Each row is where one point has got to under a steady rotation. How many ticks took it there?
The counts run from 0 to 211.
[-23.1   6.2 -17.8  -8.3 -10.2   6.5  10.4 -31.0 -33.7   3.3  -9.0 -13.2
   1.1  31.7  12.8   0.3   5.7   4.0   1.3  -9.7 -11.3  -8.4   7.8  -9.7
 -12.1   9.1  18.8   5.5  -8.8 -26.8 -15.9  11.0   6.4 -17.0 -29.9   8.3
  12.8   5.6 -15.4 -10.0 -30.0 -14.1 -11.9  -7.0  10.7] -> 180
[ -7.4 -11.1  -6.8  28.3  -6.9 -18.1 -10.4  22.1   4.0 -22.9  31.0  13.1
 -12.1   0.4   5.0 -20.8  -6.2 -29.9   7.3  -1.2   5.4   7.6 -10.3  -2.9
  17.8  16.1   5.9   4.2 -14.7 -10.5 -18.7  14.2   9.2 -17.1  15.4  16.8
  10.2  -6.6  18.6  42.4  -7.6  11.5   8.8   3.5 -16.6] -> 110
[  7.1  -1.3  24.3 -29.8 -22.3 -11.9  -9.1   5.6  42.0  -9.0   2.4 -17.4
  -6.1   3.4 -17.1 -12.0  -8.1  -2.4  -4.0   9.1   7.9  21.4   7.3  19.7
  -7.4   0.5  11.2  17.2   3.7  -9.8  19.9 -15.3  14.9 -11.8  -6.8  -2.9
 -16.6 -13.9  -0.1   2.4  38.8   3.6  -7.9 -10.1 -11.0] -> 148
[  3.9 -21.6   7.3  37.3  -8.9   0.9  38.9  14.5   0.6  -7.9  13.1 -16.1
 -13.0 -11.5  14.4 -12.3  -9.4 -26.3   7.2 -13.4 -28.4  -7.9 -10.2  13.4
   2.3  13.9  23.2 -33.8  -8.4 -16.7  12.9 -15.5  -8.0  -6.6   3.3  -6.6
  -6.9  -0.8   5.9 -18.2 -14.3   1.4 -14.4 -11.7  -3.4] -> 70
[-13.8  -0.8   3.2   8.0   9.6  -1.1   6.4  12.0   0.3  -7.5  17.4  -3.3
 -15.9  -2.6  27.5 -18.4   9.3 -42.5   8.6  17.6   9.4  -7.4 -42.1  -1.5
  -4.5 -10.5  -7.9 -13.4   1.0  -2.4  -2.7 -16.0  10.7 -22.4  -3.2  -6.6
   1.3  -6.3  14.0 -11.3  -1.8 -10.7  23.8  -8.9 -19.1] -> 8
[ 22.2   0.2   1.1 -15.2 -13.3  -2.8 -24.3   3.7  -0.6 -22.9  21.8  28.8
 -16.9 -18.2 -18.1 -15.5  -2.8  -7.4   5.9  -6.8  -8.6   9.7  -5.7  18.0
   0.2   3.8 -13.7  31.9 -14.3 -25.7   1.1   2.5   6.4  -4.9  16.4  23.5
  18.3  -6.1  -1.1  -7.5   8.4 -21.6  -6.7 -37.3   9.6] -> 36
[-19.2  -6.9   6.9  -1.1  -1.3   7.9  -1.1   0.9  -9.4 -21.3   2.1   0.0
  -9.9 -30.0   1.9 -32.1  13.6 -23.0  15.6 -13.7   3.0   4.1 -29.5  -2.1
  -4.1 -13.3  -3.7   3.2  -6.0 -23.8  26.5  -0.7 -15.8   3.8  14.2 -34.5
  21.5 -12.3   9.7   8.3  -5.0  10.3  -0.9 -16.2 -18.1] -> 20
[ 12.8   1.1  11.3  13.8  -8.1  20.6  23.7 -10.6   2.5   3.7 -39.3  -7.7
  -9.4  -1.2  -6.7  10.6 -22.6  21.8  -6.7   2.3   5.7 -25.3  13.3 -20.2
  -2.6  -5.9  32.4 -20.7  11.5 -13.2   6.4 -14.0   3.3  14.4 -11.7  -4.4
   8.4   6.5 -42.3 -33.5 -18.0  15.4  -7.7   3.2  15.7] -> 79
[ 21.4  13.8  21.1 -15.2  11.3   2.7   6.2   7.6   1.7 -15.5  -8.0 -11.8
   0.0 -29.4  -3.8 -21.8 -17.6 -19.8   4.3  18.4  -4.1  15.5 -17.3 -10.9
  -3.2 -13.4   0.2  27.6   8.9 -23.9  28.7  -8.0  -4.4   2.1   3.7 -26.2
  12.4  -0.6 -13.4 -12.3  31.1   7.3  -6.5   9.7  -8.2] -> 136
[  2.5 -18.0  -7.3  28.2  -8.6  10.2   1.8  -3.7  17.4   4.7  -9.0  -5.9
  -1.0  44.1   7.6  32.1 -17.2  -2.4   6.8  -3.8  -1.3 -21.4  13.8   4.5
   4.2  36.7  26.3  -1.7 -18.1  -7.6  -7.0  -1.1  11.4  -0.5  14.1  -0.3
 -11.4  16.5 -15.0  -0.3   2.6   1.2 -23.2   2.1  11.3] -> 171
[  1.9  17.9 -24.2  -2.4  17.8  -4.9   0.6  -1.3 -34.9 -15.2 -15.5 -11.7
  14.6   5.6 -17.2 -27.8  11.4 -36.2 -13.0   7.5  17.4 -18.9  -2.2  -9.0
   2.0   3.3 -12.6  12.8  20.1 -31.8   7.5   8.1  -5.7 -14.0   4.7   8.8
   7.8 -12.7 -16.0   7.5   2.5  22.6   9.2  19.2 -11.5] -> 11
[ -0.2 -16.2  31.1 -17.2 -11.8  -7.0  -4.1   8.7  38.9 -18.8  15.5  12.8
 -11.9  -2.4 -23.4   0.7  -3.3   2.4   5.9  13.4  -8.8  12.5 -22.2  17.9
  -5.7  -7.7   7.1  -4.2   2.0  13.4  14.4 -30.3  21.8   9.9   1.9   3.0
 -17.4 -16.8   2.0  -3.0  34.2  -7.0   1.5 -17.2  -0.2] -> 149
[  2.7  -5.3  33.8  -3.8   3.9 -18.9 -10.1 -12.6  10.2  -5.3 -10.6   6.7
 -10.6 -42.0 -18.0  -3.8   8.1   7.8   0.4  -4.2  15.5   1.5   0.7  15.2
  -8.4  -1.8  10.2  -8.7 -14.5  -3.6  -6.3  -1.0 -21.3  23.6  14.2 -30.6
  -2.5  10.1 -13.2 -25.8   6.7 -18.1  -5.9 -19.0  -1.4] -> 145
[ 10.9   5.0 -18.9  10.1   4.4  -7.3 -15.7   9.3  -8.2   0.3 -12.2  15.5
  -4.5   3.6 -36.8 -23.2 -15.3  -7.8  -3.3   5.2  21.3 -10.1  -7.0   9.8
   3.4  -2.5 -10.8  15.5  22.6 -14.1 -23.2  18.2   1.1 -22.7 -11.2  31.1
   6.3 -20.0 -15.2  19.6 -10.9  25.8  -4.0  20.8   1.1] -> 102
[-17.1  33.2  25.1 -19.2   5.1   7.3   5.3  -5.2  -1.9   3.3 -11.8  26.2
   6.0  -4.2 -29.9  -6.3  10.4  17.8 -22.9  27.1  12.5   3.4 -16.7  -6.1
 -15.6 -10.8  -1.4   1.8  25.9  -2.4   0.6  -6.3  23.2  18.7  -1.5  -1.2
   8.8  -7.9 -24.1 -36.6  19.2  -0.6  17.0 -10.1   5.9] -> 141
[-29.5  23.8 -21.6   1.0  20.8  -4.8  -6.1  -3.4 -38.3  -9.2  -9.7   4.8
   8.3 -15.3  -0.1 -10.8  23.5 -28.9  -7.4  17.4  21.2 -14.2 -29.3 -25.4
   3.3   2.2 -12.5  -3.7   0.9 -19.5  -3.2  19.0   3.3   0.9   7.7   5.3
  16.7  -6.7 -33.1  12.2  -5.1   7.7   6.8  20.7  -4.4] -> 10
[  9.4   6.5   0.6  23.3  -9.2  12.9  39.8  14.6   4.5 -10.5   5.4 -20.9
  -5.3  15.7   4.3 -22.9  -5.9 -16.9   5.4 -17.8 -25.6   0.9  21.0   5.7
  17.6  31.1  33.2 -18.0   1.1 -33.0  15.9  -4.8 -11.6 -18.3  20.3  17.7
 -15.8  -0.8 -10.4   2.0   6.3  10.3 -10.2  -0.6   8.0] -> 69
[ 11.8  -8.6  -2.9 -20.5   8.4  -9.0  22.8  -4.1  -0.9  -8.6   3.8 -28.8
  10.5  -1.2   1.8   2.8 -13.2 -15.1  13.2  11.2 -15.4  -2.1  -5.6   2.7
   3.8 -26.4  -6.3 -15.9  14.1 -22.4  23.4 -28.5  12.6 -19.0 -39.5  26.2
 -11.2 -23.8  -9.3 -20.0   9.9  16.8 -14.8   7.7   1.1] -> 74
[-13.3 -21.6 -16.2  -1.8  29.7 -11.1   0.3  -8.6 -14.0 -22.6 -18.5  24.9
  32.3  13.7  -5.2   7.5  -5.5  -9.7 -19.1  15.1   2.3  -9.3 -16.7  -9.7
 -14.7   3.3   2.6  21.4   2.7  -6.9  -7.9  22.6  20.6   8.1  -5.9  -2.1
  12.0  -8.1  -4.4  32.5  -4.6  38.0   7.3  23.0 -10.2] -> 113
[-20.4 -11.7 -25.2   7.1   3.7 -20.7 -26.2 -20.6  -8.7 -22.3  22.2  19.9
  12.8  12.0 -15.0  29.0   7.0   2.3   2.9   6.8 -21.7   2.7  -8.3   9.9
   9.8   9.5  -3.4 -14.0 -19.2   6.7   3.4  -5.1  -5.7 -19.5  14.7  41.2
 -10.0   2.1 -14.2  -1.6 -12.6 -19.1 -13.4 -11.4  20.0] -> 167
[ -7.5  33.5  27.4 -13.5  16.9   3.9   5.4   1.4  -8.0  -4.4  -3.7 -27.3
  -8.8 -24.7  -4.6 -24.3   2.2 -14.9   5.6  15.9  -0.9  22.7   0.2 -13.2
   2.5  -3.3  13.0  27.6 -10.2 -20.6  13.4  16.2 -16.4  -9.8  23.8 -36.3
  14.1   7.4 -15.8   3.5  19.3  10.2   0.1   4.3  -8.2] -> 135
[ 35.0 -38.5  -1.4   0.0 -13.9  -2.2  -0.8   8.8   1.9 -20.9  -2.5  23.6
 -17.0 -27.1  -3.9 -12.0  -9.4  14.0   4.9  -2.9 -19.8 -10.0 -14.9 -13.4
   5.1  -7.9   5.3 -11.1   6.8  -9.6  -2.7 -15.9  -0.1  -0.9 -32.8   6.7
  -5.8 -23.3 -11.1 -19.3 -29.9  -1.0  20.0 -17.5   3.6] -> 87
[  7.3  -7.6  10.0  25.2 -27.1   4.9 -10.0  -2.1 -20.8 -10.9 -17.0  -2.1
  16.5  16.3  -2.0   5.6   0.8  -2.2 -25.2  -8.4   3.3  10.1  -3.2  17.7
 -14.8 -15.8  40.7  -1.2   4.5   1.4  10.4   0.3  -7.6 -30.4  13.6  18.1
  16.8  15.8 -13.2 -21.3 -12.9 -10.8 -36.3  -4.0  16.3] -> 169
[  0.8 -20.2   6.8   8.4  11.8   1.2   1.4  13.8  13.5 -14.7 -26.2 -11.8
  11.5  14.8  31.9  11.7   0.4 -16.6 -28.4  25.4  29.1  -8.5 -12.4 -26.7
  -9.4  17.6  24.7  -7.5  11.1   6.8   9.3  -4.9   4.6   2.6  -2.2 -21.6
  -1.6  11.6  -7.4  21.7   3.8  19.9  11.1  12.6 -15.2] -> 5
[-15.3  -0.2  18.2  -3.5  -6.6  -7.2 -32.6  -5.6  13.1   5.1  -6.4  -5.9
   7.9   8.7 -22.9  13.7  16.7   5.6  -0.2   8.7  20.8  21.4  -9.5  38.9
 -18.2 -14.4  16.3 -17.9  11.7  24.0  -7.6 -15.0  -1.3 -14.2  -0.9  -3.8
   2.2  15.0 -19.0 -14.2  -5.3 -39.8  -4.8 -11.8  -0.5] -> 157
[ 18.4  -8.9 -12.4  -0.2  19.5  -7.5   6.7   0.7  -7.2 -13.9  -9.6  -0.6
  19.5   3.3 -23.0 -10.7  -6.4 -29.4 -28.1   5.6  16.3 -23.9  -5.8  -8.1
 -10.3  -0.6  -8.5  -6.0  25.3 -30.3   4.5 -17.4 -21.8  -8.8   7.4   7.7
  16.3  -6.3   0.1 -14.4   5.6   8.2   4.7   5.6 -21.9] -> 12
[-21.0  -5.8  24.3 -13.3 -11.4   2.3 -18.4 -15.5  -2.7  -4.9 -23.0  29.4
   6.9  -5.4 -20.4  14.3   3.1  16.0  -3.1  -7.5  18.3  -2.8 -18.5  12.6
 -31.8 -11.0  -2.3  16.0  -4.5  -5.5  -8.5   4.9  20.0  40.1  -0.4  -3.5
  17.7   6.9 -19.0  -9.8   2.7 -19.8 -15.1 -17.5  12.3] -> 38
[ -0.3 -30.1  -0.9   0.8  17.9 -23.4  -4.1  -4.1  14.1   2.2 -17.0   1.8
 -16.3 -25.3  -8.6  10.9  -7.8   4.2   0.1  12.9  20.4 -13.3   6.6   1.7
   7.6 -35.8  -2.9 -20.6 -14.5  27.3 -22.1 -13.9  10.3 -17.9  -5.8   7.3
   6.9  -2.1   4.6 -16.7 -21.4  -8.8  23.1 -19.8   7.1] -> 207
[ 17.3  -5.6  -7.7   0.3  -8.1 -14.2  10.9  16.9  17.8 -11.9   6.4  -8.3
 -27.4 -17.8  15.7 -14.7 -20.3  -3.1  10.8  16.2   7.6   8.0   1.4 -15.8
  30.4  20.6 -12.2  -7.0 -18.4  -3.1 -17.6   0.5   8.4  -1.5 -11.2  22.0
 -19.2 -19.7 -29.9  15.7  13.6  -2.4  10.4  -6.0  13.1] -> 200
[-15.5  20.3 -18.1  14.0   8.0 -13.7  26.4  -9.9  -5.6 -13.0  22.9  -9.2
 -13.7   3.9  -9.9  -9.1 -13.4  -0.4   1.6 -23.0  -9.2  -2.5  20.3  -2.6
  32.7  18.3   6.5 -33.0 -25.6 -14.7  -3.8  -1.3  -7.6  -6.3   7.6  12.2
   2.5  -3.6 -13.4   6.7 -23.3  -3.3 -15.5 -10.0   7.6] -> 184
[-16.0   1.7   4.9  -0.9   6.3  -7.4   8.6   8.5  13.3   2.2   1.8 -28.4
 -16.5 -33.7   2.8  -9.5  -9.2  16.6  29.3   4.6  -9.2   8.1 -18.5  -6.0
   6.8 -21.7   8.7 -37.0   9.1  17.0  -3.7 -17.2  -8.6   5.8 -28.3 -24.7
  -2.9  -5.0 -23.6  -0.2 -19.0  -4.8   1.4  -3.9  -8.3] -> 83
[-17.4   9.3   3.2 -37.7   3.4   5.3 -12.0 -24.4  11.7  -6.5   1.8  10.2
 -22.6   4.9 -13.5 -34.7  18.7  -0.1  13.6   4.8 -15.5   7.6 -13.1   6.9
 -17.1  -3.3 -11.4  15.6   2.7 -35.0  10.1 -15.2  12.0   7.2   2.8  -9.0
   4.6  -7.3  -5.4  -0.8   1.7 -30.9  24.7 -35.2  -2.4] -> 139
[  0.2   5.3 -11.7  30.4  30.2 -24.0  -6.9  -0.9   7.4 -14.8  -2.7   7.2
   2.1  -1.6  -4.1  26.2 -16.6 -21.6 -30.4  14.9  30.8 -28.3   8.6  -0.7
  13.1  -2.0 -15.7 -22.2  -7.3   9.1 -11.6 -12.9   1.6  -4.2   8.2  18.5
  -4.1   3.4 -14.3   4.8  -1.3   9.6  -0.4  14.1   5.5] -> 1
[-17.3   1.3  14.7  -6.5  -4.7 -11.0   1.2  -6.4   5.6   5.7 -11.4 -35.9
  13.5  37.4  10.0   7.0  -2.6  -6.7  -2.1  -5.1   0.6  19.7  23.1  18.7
 -13.9  22.3  34.2   9.7 -11.3 -14.7   4.1  11.4  14.9  -8.8 -12.5  16.3
 -14.6  11.8 -16.0  28.1  18.5   0.0 -26.2   5.8   8.8] -> 56
[  7.7 -30.2  -6.8 -10.1 -14.5   5.3 -12.9 -13.6  -2.8  -7.6 -12.7  34.5
 -17.5 -12.9   4.7  -3.0   7.7  29.8   6.3   2.7 -12.3 -18.3  -6.5 -19.2
   0.0  -2.4   4.8  -2.4  -8.0 -11.7 -20.2   3.7   5.2   2.7 -31.4   2.7
  -5.0  -9.3 -26.6 -14.0 -30.2  -9.4  25.4 -18.2   4.2] -> 88
[-27.2  16.7 -22.1   8.3  -1.1   1.0   4.2   0.9 -12.6  -9.7  13.5 -16.8
  23.9  23.6  12.5  12.1   0.3  -1.9   6.9   7.3 -22.6  20.8 -33.6  -5.3
   9.2  10.8  16.0 -13.7  -0.4   9.6   5.9  15.6  -0.2 -11.4 -15.9  -9.9
  -3.7  -3.8 -49.8  14.9   0.0   8.7 -32.8  18.4  -0.8] -> 175
[-12.0   2.4  -2.4   1.8  -2.2   3.5  11.2   9.2  12.3 -25.7  20.3   0.2
 -14.6 -18.0  -3.3 -30.0   7.4 -21.6  15.0 -14.6   7.2 -10.4 -13.9 -21.7
  28.6  18.1  -5.6  -1.1 -18.7 -30.6  11.0  -0.3  -5.8  -7.0  28.9 -10.4
   9.2  -3.1   0.9  26.6  18.2   3.8   4.3 -19.0 -13.6] -> 19
[  1.0 -13.5  -1.9  39.0  -3.9 -24.6  -4.9  14.8  18.4 -19.1  24.8   8.1
   1.5   3.7  12.0   3.6 -12.3 -15.5  -1.7   6.9  14.7  -1.0  -6.2  -9.5
  33.2  24.3   6.6   2.5 -19.7   2.1 -28.0   8.6  18.5  -1.4   7.2  17.7
  -0.4  -2.4 -10.6  32.3  13.8   1.5   8.1  19.3  -5.2] -> 109
[-31.4 -15.6   5.0 -18.5   9.9   3.6  22.9 -15.4 -15.7  -2.3  -7.5 -23.9
   1.0  -6.5  20.3   7.5  11.4  -8.3  18.8   1.5 -24.2  -6.1 -11.2 -15.8
   4.4   9.5  23.9  -5.0 -23.7 -25.3   1.1  13.5   7.7   0.0 -23.9 -19.2
 -15.9   0.5 -27.1  11.9 -10.3  10.7 -13.0   4.9   5.3] -> 72
[  3.6   6.2   8.5  -5.1 -10.9  24.4  15.4 -11.6  -5.6  -2.5 -34.6 -12.8
 -10.0  -9.7  -4.5  -6.3  -4.5  12.6  -5.8  -6.9   7.5  -8.7  14.8  -4.8
  -9.1 -21.4  44.5 -14.8  20.0 -29.6  20.8  -5.3  -5.5  -6.8   3.2  14.6
  15.2   6.5 -18.7 -19.7 -36.5   2.6  -8.3 -22.4  20.7] -> 78
[ 15.3 -17.6   2.4  25.0   9.7 -22.2   2.5  -1.1 -12.9  -4.3   8.1  -4.4
  -4.5   4.1 -15.8   5.3  -9.6 -13.5  -4.8 -12.4 -15.9  -0.6  10.0  47.9
 -12.6   6.9   8.5  -1.3 -13.1  -6.6 -10.7  -0.4 -10.6 -15.8  29.7  13.7
  -0.2  13.2  14.6 -21.3  -2.7 -17.3 -28.4 -16.8  13.4] -> 53
[  6.0   1.1  -2.9  19.1   3.2 -23.9   4.2  -4.2  30.3  -1.3   0.2  12.9
 -16.0 -15.3 -25.1  21.9 -29.9  18.1   6.4   3.4  20.0 -16.3  11.3  -1.8
  28.0  -3.4 -11.0 -23.6  -8.2  11.2 -25.2 -14.5   6.2   3.2  -5.1  15.7
  -5.6 -11.4 -27.0  -0.5  -8.5  12.8   0.5  -4.0   2.2] -> 92
[-21.5   4.2   8.1   7.8  15.1 -10.0 -10.6  -5.6   8.0   1.3  12.3  -1.6
 -12.7  -7.5  -5.1   3.9  -0.3  23.2   5.3   2.1  -0.3  33.8  -2.5  21.8
   1.9   9.4  11.4   9.6 -25.3  39.4 -14.6  22.5 -12.9  -8.8  35.2 -22.6
   5.6  10.5 -30.3   1.9   7.5 -12.0 -10.3 -13.9  15.1] -> 43
[-29.1   3.9   9.5  -2.9  -7.2  -2.6   7.9  -3.9  -9.4  -0.6  10.5  15.0
  11.2  16.4 -13.3 -16.6  20.0  -1.2   3.0   8.9  -5.8  21.7 -22.4  49.5
 -34.9 -21.6   3.7   5.6  13.1   7.0 -12.1   5.6  22.6  -4.0 -11.5  14.7
   5.4 -15.4   6.3  -5.0  -7.8 -18.4  -2.3 -17.4  11.4] -> 49
[ -2.7 -16.5 -30.8  -9.4  22.9  -5.0  -5.4  -7.6  -3.9 -17.9  -3.0  13.5
  10.0  38.6  -7.5   3.2 -15.4 -15.3 -15.2  15.3   0.8 -14.2   2.1  -6.6
  -8.7   0.9  -9.5  29.2  -3.1 -21.0  -8.4   5.3  18.1 -21.6   6.1  12.0
  10.0 -14.2  19.7  13.0   5.9  31.6  -0.4   8.9 -15.5] -> 114
